In the data rows, zero lies at 4.5, halfway between 4 and 5.
Here are some points, one per row:
2:1:4:5:5:6:4:1
7:8:4:2:4:4:5:7
4:6:4:4:2:4:5:8
4:4:6:3:4:5:6:7
3:3:5:6:2:4:5:3
4:4:6:5:5:5:4:8
3:4:3:6:5:5:3:3
2:5:6:4:7:6:5:3
4:5:5:2:2:4:5:6
6:7:6:5:9:4:4:7
6:5:3:5:3:5:5:5
4:4:4:7:2:3:5:4
5:7:6:0:3:5:7:5
4:3:4:8:3:4:5:0
5:6:3:5:5:4:4:8
4:1:4:6:3:5:4:2
4:3:3:4:1:5:5:4
4:3:7:2:5:6:6:0
9:9:4:2:6:3:4:9
4:4:4:4:4:5:4:4
5:5:3:5:4:5:5:1
4:9:7:4:9:5:6:4
3:2:3:7:1:4:5:3
2:4:3:4:2:4:4:6
2:1:5:4:2:6:5:4
2:6:3:6:2:4:4:5
5:4:2:6:4:3:3:6
3:6:4:4:3:4:5:6
1:1:4:4:2:5:4:5
9:4:4:6:4:2:3:3
3:4:7:5:6:5:4:3
5:2:4:7:5:4:3:3
7:7:5:5:7:4:5:4
6:8:2:6:3:3:3:8
4:3:5:3:5:6:5:0
7:8:6:3:6:4:6:5
3:4:5:5:0:4:4:7
5:4:5:8:6:4:4:3
3:3:4:5:2:4:4:5
6:6:6:4:9:5:5:3
2:3:3:5:4:5:4:7
6:5:3:6:5:3:3:3
1:4:5:6:8:5:4:2
5:4:8:3:5:5:6:3
3:4:8:4:8:7:5:0
5:6:3:4:4:5:4:7
8:5:3:5:5:3:4:5
2:2:4:4:0:5:5:3
1:2:4:7:6:5:3:1
4:6:3:6:4:4:5:4
9:6:9:0:6:5:8:7
4:5:4:4:5:5:4:3
5:3:4:7:4:4:5:0
4:2:6:3:5:6:5:0
7:6:2:5:5:4:4:6
3:7:3:3:3:4:4:9
4:9:5:7:9:4:3:7
3:1:3:7:3:4:2:6
5:6:5:3:2:4:5:7
4:6:4:2:2:5:5:5
3:3:4:5:6:6:5:1
5:5:6:6:6:3:4:4
5:8:6:4:5:3:4:9
5:8:3:2:3:5:5:8
5:4:3:6:5:5:3:4
5:4:5:2:2:5:7:3
7:3:3:5:5:3:3:5
6:6:5:3:6:5:4:5
6:8:6:2:4:4:5:7
3:4:3:4:4:5:4:5
2:4:8:5:9:6:4:0
8:5:3:4:6:3:4:5
2:4:4:5:3:4:4:6
4:8:6:3:4:3:4:9
5:5:5:5:5:5:5:5
5:5:3:5:5:4:3:5
6:3:5:4:4:6:7:0
3:2:4:4:3:6:5:3
6:6:7:4:8:5:6:5
6:0:3:7:8:4:4:0
5:5:7:4:5:4:4:5
5:3:4:5:4:5:5:2
4:8:4:4:4:4:4:6
8:3:2:6:5:6:4:0
2:6:4:5:5:4:4:8
3:1:3:3:0:5:5:4
1:2:3:4:1:5:4:5
4:5:4:3:1:5:6:8
7:6:6:3:8:5:6:2
0:2:4:7:5:6:3:0
8:4:7:3:7:5:5:3
3:3:3:5:4:5:4:3
5:7:3:4:8:4:4:8
6:5:6:2:4:5:7:4
5:5:4:4:5:3:4:7
3:5:4:4:2:4:5:9
6:3:3:7:2:3:3:5
4:4:5:4:3:5:4:6
5:3:5:6:5:5:5:0
3:3:3:5:1:5:5:7
2:2:5:5:4:5:5:4
7:4:8:3:7:4:6:4
2:2:3:4:2:5:4:4
8:5:3:5:4:3:3:5
4:8:5:5:5:3:5:9
7:7:4:4:8:4:3:7
5:8:7:4:9:5:6:3
4:6:4:5:2:3:4:8
5:3:5:5:5:5:3:8
7:7:6:4:5:4:4:9
4:1:3:5:4:6:4:0
3:6:7:6:8:5:5:0
5:5:5:5:4:4:5:4
2:0:5:5:5:6:4:2
5:5:5:3:5:5:5:4
7:7:4:5:7:3:4:7
4:2:5:3:1:5:6:3
4:6:4:7:4:3:4:5
4:4:6:4:5:5:5:2
There is one direction along which these points spread out most. How far along it is each point below, from 0 to 99? The average is 50, and the first point in the table lies past the average.
5:8:3:2:3:5:5:8 25
3:3:3:5:4:5:4:3 63
1:2:3:4:1:5:4:5 62
4:8:4:4:4:4:4:6 34
6:5:3:6:5:3:3:3 52
4:6:4:4:2:4:5:8 34
4:3:7:2:5:6:6:0 70
7:7:6:4:5:4:4:9 21
5:8:6:4:5:3:4:9 20
8:5:3:5:5:3:4:5 41
2:6:3:6:2:4:4:5 50
1:4:5:6:8:5:4:2 66
4:3:5:3:5:6:5:0 71
4:2:5:3:1:5:6:3 64
3:3:3:5:1:5:5:7 50
2:2:3:4:2:5:4:4 64
3:6:7:6:8:5:5:0 64
4:2:6:3:5:6:5:0 74
8:3:2:6:5:6:4:0 69
5:4:5:8:6:4:4:3 59
3:7:3:3:3:4:4:9 27
3:4:3:6:5:5:3:3 61
5:4:2:6:4:3:3:6 46
6:6:5:3:6:5:4:5 40
5:4:3:6:5:5:3:4 54
5:3:5:5:5:5:3:8 41
5:6:5:3:2:4:5:7 35
6:7:6:5:9:4:4:7 29
5:5:6:6:6:3:4:4 49
3:4:8:4:8:7:5:0 70
6:5:6:2:4:5:7:4 46
5:5:3:5:4:5:5:1 62
4:3:4:8:3:4:5:0 75
1:2:4:7:6:5:3:1 78
7:7:4:4:8:4:3:7 28
5:5:5:5:4:4:5:4 50
3:2:4:4:3:6:5:3 66
7:8:6:3:6:4:6:5 32
2:0:5:5:5:6:4:2 77
5:4:8:3:5:5:6:3 54
4:4:6:5:5:5:4:8 40
6:0:3:7:8:4:4:0 78
7:6:6:3:8:5:6:2 48
1:1:4:4:2:5:4:5 64
4:6:4:7:4:3:4:5 46
3:4:7:5:6:5:4:3 59
0:2:4:7:5:6:3:0 84
6:5:3:5:3:5:5:5 46
2:4:4:5:3:4:4:6 50
5:5:3:5:5:4:3:5 46
6:8:2:6:3:3:3:8 26
2:1:4:5:5:6:4:1 78
2:2:5:5:4:5:5:4 64
5:8:7:4:9:5:6:3 42
4:3:3:4:1:5:5:4 58
5:5:5:5:5:5:5:5 47
7:7:4:5:7:3:4:7 28
4:8:6:3:4:3:4:9 21
5:7:3:4:8:4:4:8 27
2:4:8:5:9:6:4:0 71
2:3:3:5:4:5:4:7 50
6:3:3:7:2:3:3:5 53
5:3:4:7:4:4:5:0 72
2:1:5:4:2:6:5:4 67
4:4:4:7:2:3:5:4 56
6:6:7:4:8:5:6:5 40
3:6:4:4:3:4:5:6 42
8:4:7:3:7:5:5:3 49
4:6:4:2:2:5:5:5 43
5:5:7:4:5:4:4:5 44
4:9:5:7:9:4:3:7 29
4:4:5:4:3:5:4:6 47
5:5:5:3:5:5:5:4 48
4:4:6:4:5:5:5:2 61
4:1:4:6:3:5:4:2 73
5:4:5:2:2:5:7:3 55
4:5:4:3:1:5:6:8 37
4:5:4:4:5:5:4:3 55
2:2:4:4:0:5:5:3 68
9:6:9:0:6:5:8:7 24
3:3:4:5:2:4:4:5 56
5:5:4:4:5:3:4:7 37
6:6:6:4:9:5:5:3 47
9:9:4:2:6:3:4:9 10
2:5:6:4:7:6:5:3 57
5:2:4:7:5:4:3:3 64
3:4:3:4:4:5:4:5 52
